One turn moves each row of this set onto another row. After a few examples, where does it send each row asked below?
Kedo: [ -3   1 -17  -3  11 -22  -1 -17   9  -4  16  -5   8  -3]
vel: [  7 -27 -10 -16   2  -1   6   5  -1  13 -13   9 -14   1]
rigo: [ -4  -9  -9 -16   6  -1   3   0  -7  -2   3  21  10 -23]
Beg: [ 22   0  12   8   5   7  22  -3   5 -11  -2  -3  -5  -6]
Nadap: [ -1  -9  -6   7  -7  -2  16  -9 -18   5  10 -21  -5 -14]
tesa: [ 13 -24 -19  12  -8  -7  11 -16  -7  -2   8  16   6 -13]
par: [  7  11 -14   9   0   1   8 -12 -10  14  13  -6 -17  -7]
ruko: [-13  -7 -13   1 -16  -8  12  -4  -5  12   6 -16  12  -2]
Bif: [  0 -12   0  11  -7  10  34  -6  -6  -8   0  -5  -5  -6]
bagav: [  7 -27 -11 -17   3  -3   2   4  -2  15 -11   6 -13   0]
sasad: [ 27 -16 -10   9   0  -9   1 -14   0  -4   8  17   6 -15]
Pon: [ 20 -20 -17  10  -4 -12   1 -16  -8   1  11  11   6 -17]
Fovuv: [ 11 -24  -9 -17   4  -4   1   5   0  14 -12   7 -13   0]
zutib: [ -1  -7  -8 -17   6  -1   2   0  -6  -2   3  21  11 -23]
digu: [ -6  -2 -12  15  -6  -5 -13 -16   2   3  10 -14   3   5]
vamo: [ -5   8   4   6   0 -17  10   0   1  -7  -8   2 -25  -9]
Bove: [  8 -23 -10 -14   5   0   1   0   4  15  -9  11 -19   6]
Lurob: [16  6 10  0 -1 -1 10  2 20 -4 -5  1 12  4]
kom: [ -9   6   2   6  -3 -15  15  -1  -1  -8  -8   3 -24  -8]
Zutak: [-16  -6 -23   1   5 -16  14 -19   7  -7  13   0   8   1]
tubam: [ 21 -20 -12  12  -4  -4  11 -14   1  -7   5  22   6 -11]
Madet: [  8 -23 -11 -15   5  -1  -1   1   3  17  -7   9 -18   5]
fas: [  9   5  -1  14   2  -2 -14 -13  14  -4   5  -5   3   8]
Nuduf: [  5 -24 -12 -14   4  -1   0   0   2  17  -7   9 -18   5]
tubot: [  6   5 -10  -2  16 -16   4 -15  20 -12   9   5   8   1]
veb: [-14  -8 -13  19 -10   4   5 -16   5  -4   5  -3   3  11]
genuf: [ -2  -8  -8 -16   6   0   3   1  -5  -3   3  23  10 -22]
Guba: [ -1   4 -16  13  -5   9  22 -14  -9   8   9   1 -17  -3]
Bamod: [ 20  16  -5   9   6   5   8 -10   0   6   9   1 -17  -4]
zibo: [  0 -14  -4  -7   2  -4  -1   7  14  -6  13 -20  13  -8]
bitob: [-11   5  -1   6  -4 -18  12  -1  -4  -4  -6  -1 -24 -10]
nimit: [ 10   9  -7  13   2  13  23 -11   2   1   3   9 -18   1]
Sitip: [  0  -1  -2  18  -4   7   3 -13  17 -12   0   4   3  14]
fopi: [ -8  -8  -4   4 -14   5  28  -1  11  -4  -5   3  12   7]
lun: [-10 -20  -9  -5  -3  -1   8   6  11  -7  12 -18  13  -5]
rino: [ 10 -26  -8 -17   4  -2   4   5   1  12 -13   9 -13   1]
Sime: [ 21   3   7   4   4  -5   3  -4  -7   2   8 -19  -5 -15]
vuded: [ -6 -19  -4  -4  -1   4  14   7  18 -14   7 -10  13  -1]
Mave: [ 10   6   0  -4  -4 -13  -7  -1   4  11   6 -17  12  -5]
Norib: [ -4  -8  -9 -16   6   1   5   0  -6  -3   2  23  10 -22]
dat: [ -7  -3 -14   1  10 -10  19 -16  18 -16   7  10   8   5]
mesef: [  4 -13   1  -6   4   0   5   9  21 -13   8 -12  13  -3]
poka: [ -6   8   2   5  -1 -20   8  -1  -2  -4  -6  -2 -24 -11]
bez: [  5 -24 -12 -14   3   1   3   1   3  16  -8  10 -19   6]

Bove moves to bez
veb moves to digu
sasad moves to tubam
Now these:
Bif moves to Nadap
mesef moves to vuded
Bamod moves to nimit
tubot moves to dat
vamo moves to kom
fopi moves to ruko
Fovuv moves to rino

